128 stands for zero in the data rows.
Here are some numbered points:
tensor([119, 140,  93, 121, 140, 114, 109, 148, 113,  95, 143, 149, 166, 114, 109, 106]) 0
tensor([127, 134,  87, 139, 127, 113, 108, 159, 135,  87, 158, 150, 182, 118, 103,  98]) 1
tensor([132, 135, 103, 144, 124, 108, 112, 160, 121,  95, 130, 144, 167, 109, 114, 111]) 2
tensor([110, 118,  96, 139, 131, 110, 110, 151, 124, 105, 130, 146, 164, 110, 114, 118]) 3
tensor([ 91, 118,  69, 101, 140, 114, 109, 153,  96, 119, 128, 162, 139,  99, 106, 119]) 4
tensor([ 90, 116,  98, 119, 133, 130, 131, 147, 119, 139, 106, 142, 124, 101, 103, 133]) 5
tensor([ 94, 110, 100, 117, 135, 123, 132, 136, 122, 142, 118, 138, 135, 100, 108, 148]) 6
tensor([ 72,  84,  91, 115, 112, 118, 138, 152, 123, 161,  97, 156, 110,  90,  91, 144]) 7
tensor([ 81,  97,  89, 105, 125, 109, 125, 151, 109, 150,  98, 150, 121,  96, 100, 126]) 8
tensor([116, 125,  70, 106, 146, 120, 123, 158, 108, 121, 167, 159, 150,  98,  87, 104]) 9
tensor([132, 139,  79, 109, 157, 125, 121, 151, 120, 112, 173, 149, 157, 108,  90, 108]) 10
tensor([123, 132, 114, 138, 142, 118, 127, 134, 130, 121, 129, 121, 155, 128, 116, 121]) 11
tensor([126, 125, 122, 134, 150, 123, 131, 134, 137, 130, 109, 117, 146, 121, 120, 125]) 12
tensor([124, 125, 114, 141, 145, 121, 125, 141, 138, 122, 109, 119, 152, 123, 124, 117]) 13
tensor([149, 143, 110, 142, 131, 118, 130, 149, 162, 104, 156, 134, 167, 124, 109, 128]) 14
tensor([162, 191,  48,  47, 165, 127, 122, 137, 137,  59, 198, 151, 197, 107,  66,  68]) 15
tensor([176, 166,  64, 140, 162, 112, 128, 128, 200,  76, 164, 148, 169, 128,  94, 109]) 16
tensor([185, 206, 123, 168, 138, 172, 137,  91, 171,  71, 144, 156, 155, 117, 117, 128]) 17
tensor([180, 212, 130, 162, 136, 172, 138,  87, 163,  76, 144, 158, 153, 115, 118, 128]) 18
tensor([163, 220, 153, 169, 138, 186, 154,  81, 146,  84, 131, 150, 129, 115, 123, 137]) 19
tensor([ 92, 187, 211, 142, 113, 201, 185,  66, 130, 150,  98, 138, 125,  92, 128, 160]) 20
tensor([113, 252, 216, 135, 119, 255, 195,  33, 111, 121, 121, 172,  98,  87, 136, 149]) 21
tensor([116, 223, 210, 143, 114, 231, 186,  49, 118, 131, 116, 152, 109,  91, 135, 149]) 22
tensor([100, 219, 220, 138, 108, 233, 194,  43, 114, 141, 110, 155, 110,  88, 130, 149]) 23
tensor([ 95, 138, 196, 146, 109, 154, 181,  85, 133, 153,  98, 113, 145, 112, 123, 160]) 24
tensor([ 73,  76, 172, 140, 109, 124, 182, 103, 137, 196,  88, 107, 126, 101,  99, 201]) 25
tensor([ 62,  95, 182, 152, 100, 127, 206,  90, 151, 204, 106,  99, 141, 106, 102, 216]) 26
tensor([ 88, 111, 149, 141, 115, 123, 174, 110, 133, 171, 133, 114, 141, 114, 106, 192]) 27
tensor([133, 143, 144, 149, 105, 138, 161, 107, 137, 132, 129, 112, 141, 130, 132, 153]) 28
tensor([124, 154, 175, 143, 106, 152, 167,  90, 121, 133, 110, 115, 134, 117, 134, 149]) 29
tensor([138, 147, 184, 165, 100, 144, 182,  96, 106, 146, 100, 103, 133, 120, 136, 158]) 30
tensor([139, 133, 164, 154, 113, 132, 164, 112, 106, 137, 110, 116, 134, 125, 133, 155]) 31
tensor([136, 124, 152, 138, 124, 129, 150, 133,  97, 135, 122, 135, 133, 138, 127, 162]) 32
tensor([137, 123, 149, 136, 130, 127, 144, 146,  86, 135, 135, 153, 126, 155, 120, 185]) 33
tensor([138, 130, 141, 127, 128, 132, 149, 162,  88, 142, 140, 161, 134, 175, 125, 194]) 34
tensor([137, 132, 134, 141, 125, 128, 137, 161,  99, 115, 133, 163, 161, 180, 128, 176]) 35
tensor([133, 136, 118, 118, 122, 136, 149, 206, 100, 134, 163, 174, 141, 207, 126, 209]) 36
tensor([159, 144, 135, 142,  92, 111, 154, 127, 110, 137, 137, 137, 140, 160, 133, 171]) 37
tensor([153, 145, 156, 147,  72, 116, 179, 143,  95, 166, 137, 122, 146, 184, 146, 193]) 38
tensor([146, 131, 142, 152,  67, 116, 170, 148, 110, 149, 132, 106, 140, 174, 151, 163]) 39
tensor([169, 130, 159, 161,  50,  94, 172, 109, 117, 157, 118,  95, 120, 154, 158, 135]) 40
tensor([159, 138, 143, 158,  80, 107, 159, 126, 127, 147, 139, 119, 132, 160, 145, 150]) 41
tensor([187, 147, 150, 185,  44, 101, 158,  70, 135, 156, 105,  92, 101, 136, 161, 111]) 42
New points follow, each followed by the numbers of its three nearest points above, smallest number first.
tensor([126, 121, 123, 108, 177, 100, 108,  93, 106, 117, 139, 124, 155, 191, 133, 100]) --> 11 12 13
tensor([122, 226,  64,   0, 209, 133,  71, 113,  24,  59, 209, 194, 181,  74,  45,  71]) --> 9 10 15
tensor([122, 105, 112,  95, 185,  98, 108,  74,  94, 127, 130, 126, 160, 204, 138,  93]) --> 11 12 13
tensor([188, 125, 124, 167,   9,  21, 114,  49, 124, 173,  90,  87,  44, 166, 162,  68]) --> 40 41 42
tensor([151, 114, 165, 163, 127, 137, 163, 117, 127, 138, 111,  76, 141, 109, 140, 131]) --> 28 30 31
tensor([169, 126, 136, 134,  53, 117, 177, 112, 113, 132,  97,  63, 137, 132, 173, 117]) --> 39 40 42
tensor([123, 133, 103, 100, 169, 108, 113,  95, 138, 107, 152, 119, 169, 209, 144, 104]) --> 11 12 13
tensor([128, 157,  87,  65, 170, 143, 100, 141, 124, 118, 171, 153, 113, 124,  85, 130]) --> 0 9 10
tensor([113, 131, 121, 117, 125, 145,  93, 164, 113, 112, 150, 159, 113, 173, 151, 147]) --> 33 34 35
tensor([201, 121, 163, 174,   0,  58, 177,  58, 105, 189,  69,  36,  89, 143, 185,  87]) --> 40 41 42
tensor([ 99, 162, 106,  73, 116, 187, 107, 230,  99, 103, 179, 205,  95, 241, 173, 227]) --> 34 35 36
tensor([120, 150, 116, 101, 148, 134,  99, 145, 114, 102, 146, 158, 160, 132, 135, 137]) --> 0 3 11
tensor([145, 145, 106, 142, 113,  95, 103, 100, 117, 123, 139, 145, 117, 127, 130,  91]) --> 2 11 13
tensor([139, 123, 108, 130, 153, 117, 103, 101,  81, 101, 138, 122, 122, 135, 132, 100]) --> 0 11 13
tensor([137,  87, 168, 151, 134, 117, 151, 106, 100, 147,  92, 120, 123, 102, 113, 131]) --> 12 31 32
tensor([129, 126,  82,  86, 167,  99, 118,  92, 140,  97, 143, 115, 181, 215, 144,  87]) --> 0 11 13
tensor([123, 115, 181, 167, 154, 174, 186, 112, 200, 160,  87,  76, 160, 108, 139, 138]) --> 24 28 29
tensor([122, 133, 144, 125, 139, 132, 149, 156, 125, 133, 137, 128, 142, 141, 120, 160]) --> 12 32 33
tensor([130, 146, 159, 136, 172, 156, 116, 139, 143, 135, 106, 119, 127, 105, 144, 127]) --> 11 12 13
tensor([129, 104, 109,  99, 181,  92, 106,  71,  93, 119, 131, 127, 169, 200, 134,  84]) --> 11 12 13
tensor([ 79,  55,  81,  78, 137, 144, 136, 210, 179, 174,  89, 157,  39,  68,  62, 125]) --> 5 7 8
tensor([139, 122, 143, 167, 125, 109, 119, 132, 129, 123, 142, 125, 140, 137, 128, 138]) --> 11 12 13
tensor([125, 142, 125, 132, 154, 122,  91, 118, 141, 101, 158, 130, 121, 168, 144, 102]) --> 11 12 13
tensor([145, 149, 170, 153, 135, 135,  89, 109, 180, 118, 196, 144, 152, 176, 133, 162]) --> 14 28 37
tensor([171, 124, 138, 140,  61, 102, 158, 108, 110, 133, 101,  77, 121, 134, 164, 113]) --> 40 41 42
tensor([124, 116,  82, 123, 141, 131, 133, 137, 139, 136, 163, 144, 106, 133, 111, 159]) --> 5 6 11
tensor([189, 152, 123, 201,  85,  99, 140,  86, 167, 115, 123, 111, 117, 147, 155, 119]) --> 40 41 42
tensor([119, 136,  95,  90, 153, 129, 130, 121, 154,  98, 158, 110, 170, 197, 150, 124]) --> 11 13 14
tensor([ 92, 130, 144, 119, 143, 150, 120, 148, 148, 140, 169, 146,  93, 123, 127, 167]) --> 5 6 32
tensor([176, 126,  93, 196, 118, 109, 137, 116, 174, 123, 152, 120, 135, 135, 123, 157]) --> 14 28 41
tensor([ 67,  50, 143, 122, 117, 128, 133, 187, 182, 169,  41, 149,  75,  90,  94,  98]) --> 5 7 8
tensor([152, 140, 120, 146, 105,  84,  99,  92, 106, 125, 138, 134, 114, 110, 124,  86]) --> 2 11 13
tensor([ 71, 165, 111,  76, 122, 178,  55, 115, 112,  73, 157, 199, 151, 124, 215, 140]) --> 0 3 4
tensor([164, 120, 129, 129,  65, 120, 176, 118, 123, 128, 101,  77, 133, 132, 170, 107]) --> 39 40 41
tensor([135, 126, 119, 132, 149, 117, 101, 116, 112, 112, 136, 136, 141, 131, 125, 121]) --> 11 12 13
tensor([204, 115, 131, 160,   0,  35, 153,  58, 118, 187,  70,  64,  53, 149, 176,  71]) --> 40 41 42
tensor([118, 129, 121, 121, 128, 141, 121, 155, 111, 116, 136, 143, 146, 130, 137, 137]) --> 3 11 13
tensor([127, 121, 113, 132, 145, 118, 106, 125, 124, 112, 141, 137, 119, 138, 128, 119]) --> 11 12 13
tensor([119, 161,  99,  81, 157, 127,  90, 135,  98,  86, 156, 164, 179, 114, 119, 108]) --> 0 9 10
tensor([162, 121, 151, 160,  81,  91, 137, 108, 117, 137, 112,  72, 125, 119, 145, 106]) --> 40 41 42
tensor([116, 106, 158, 144, 158, 148, 153, 136, 180, 165,  89, 102, 137,  89, 127, 129]) --> 12 13 28
tensor([ 89, 178, 127,  64, 134, 223,  75, 177, 119,  85, 141, 181,  71, 197, 211, 182]) --> 34 35 36
tensor([ 66,  78, 118, 123, 104, 118, 152, 145, 131, 173,  90, 140, 110, 102,  94, 163]) --> 6 7 8
tensor([149, 114, 164, 158, 132, 113, 143, 114, 115, 122, 113,  94, 132, 111, 146, 118]) --> 12 28 31
tensor([134, 133, 108, 102, 142, 126, 127, 128, 138,  99, 137, 115, 150, 170, 148, 123]) --> 11 12 13
tensor([130, 131, 148, 143, 123, 139, 157, 152, 124, 137, 141, 127, 136, 158, 128, 162]) --> 32 33 37
tensor([124, 105, 164, 153, 152, 151, 157, 133, 185, 156,  88,  95, 141,  97, 128, 130]) --> 12 13 28
tensor([137, 132,  74, 165, 108, 118, 128, 182, 175,  74, 173, 166, 205, 112, 103,  95]) --> 1 2 14
tensor([127, 145, 108, 101, 163, 122, 114, 113, 155, 103, 164, 123, 152, 203, 142, 121]) --> 11 13 14
tensor([154, 142, 136, 162, 124, 127, 126, 174, 182, 112, 170, 139, 182, 120, 114, 110]) --> 1 2 14
tensor([164, 149, 118, 178, 131, 120, 139, 109, 168, 105, 137, 125, 137, 135, 131, 133]) --> 11 14 28
tensor([ 99, 107, 206, 155, 136, 188, 203, 107, 184, 188,  41,  90, 134,  87, 122, 151]) --> 24 25 26
tensor([152, 141, 119, 157, 119, 126, 141, 157, 183, 107, 173, 140, 170, 130, 116, 120]) --> 1 11 14
tensor([ 80, 184, 122,  52, 108, 227,  73, 168, 125,  78, 148, 199,  66, 190, 230, 190]) --> 34 35 36
tensor([ 92, 147, 124,  93, 128, 175,  87, 160, 124,  92, 167, 173, 105, 169, 190, 150]) --> 33 34 35
tensor([147, 206,  60,  15, 165, 114,  88, 117,  73,  47, 187, 176, 201, 103,  54,  96]) --> 9 10 15
tensor([161, 121, 164, 162, 104, 121, 154, 109, 111, 142, 106,  78, 140, 116, 146, 124]) --> 28 30 31
tensor([137, 132, 128, 136, 127, 119, 107, 130, 132, 110, 156, 129, 128, 140, 136, 121]) --> 11 13 14
tensor([ 25,  34, 142,  88, 113, 183, 195, 143, 149, 255,  99, 151,   0,  65,  60, 255]) --> 7 25 26
tensor([158, 114, 165, 163, 136, 120, 141, 108, 101, 131, 110, 101, 128, 109, 134, 130]) --> 28 31 32
tensor([175, 117, 155, 174,  60,  83, 134,  73, 104, 144, 108,  84, 103, 118, 154,  99]) --> 40 41 42
tensor([ 51,  59, 183, 116, 111, 166, 191, 152, 171, 222,  45, 111,  91, 101,  98, 211]) --> 25 26 27
tensor([ 83,  79, 125, 110, 129, 130, 151, 139, 136, 181, 115, 133,  90, 103,  94, 172]) --> 5 6 7
tensor([177, 103, 107, 149, 111,  34,  83,  63,  84, 146, 126, 125,  60, 166, 137,  78]) --> 40 41 42
tensor([114, 137, 130, 133, 134, 137,  93, 135, 107, 104, 144, 149, 118, 152, 152, 125]) --> 0 11 13
tensor([ 68,  71, 131, 112, 105, 123, 156, 152, 131, 180,  74, 126, 104, 106,  97, 148]) --> 5 7 8
tensor([110, 154, 115,  89, 148, 149,  92, 140, 107, 102, 131, 162, 148, 128, 148, 136]) --> 0 3 4
tensor([124, 123,  91,  87, 154, 120, 130, 113, 139,  92, 149, 112, 172, 189, 149, 103]) --> 0 11 13
tensor([185, 126, 162, 159,  31, 114, 195,  99, 101, 152,  89,  50, 146, 130, 182, 128]) --> 30 40 42
tensor([ 98, 134, 116,  96, 137, 151,  75, 113,  99,  89, 145, 174, 120, 161, 186, 117]) --> 0 3 4
tensor([125, 156, 151, 124, 175, 162, 110, 142, 130, 129, 108, 135, 127,  99, 141, 128]) --> 11 12 13
tensor([ 61,  52, 100,  71, 131, 151, 142, 202, 185, 191,  72, 155,  29,  77,  75, 127]) --> 5 7 8
tensor([ 94, 125,  96, 156, 107, 113, 129, 147, 138, 124, 109, 150, 153, 116, 114, 116]) --> 2 3 13
tensor([196, 121, 157, 175,   0,  45, 164,  55, 119, 185,  79,  46,  84, 134, 186,  84]) --> 40 41 42
tensor([129, 125, 138, 121, 166, 148, 118, 138, 132, 136, 119, 107, 113, 152, 143, 128]) --> 11 12 13
tensor([160, 129,  63, 183, 145, 122, 149, 130, 197, 134, 188, 143, 122, 128, 103, 188]) --> 11 14 16
tensor([157, 144, 111, 151, 132, 135, 137, 170, 193,  96, 191, 146, 195, 114, 104,  86]) --> 1 14 16
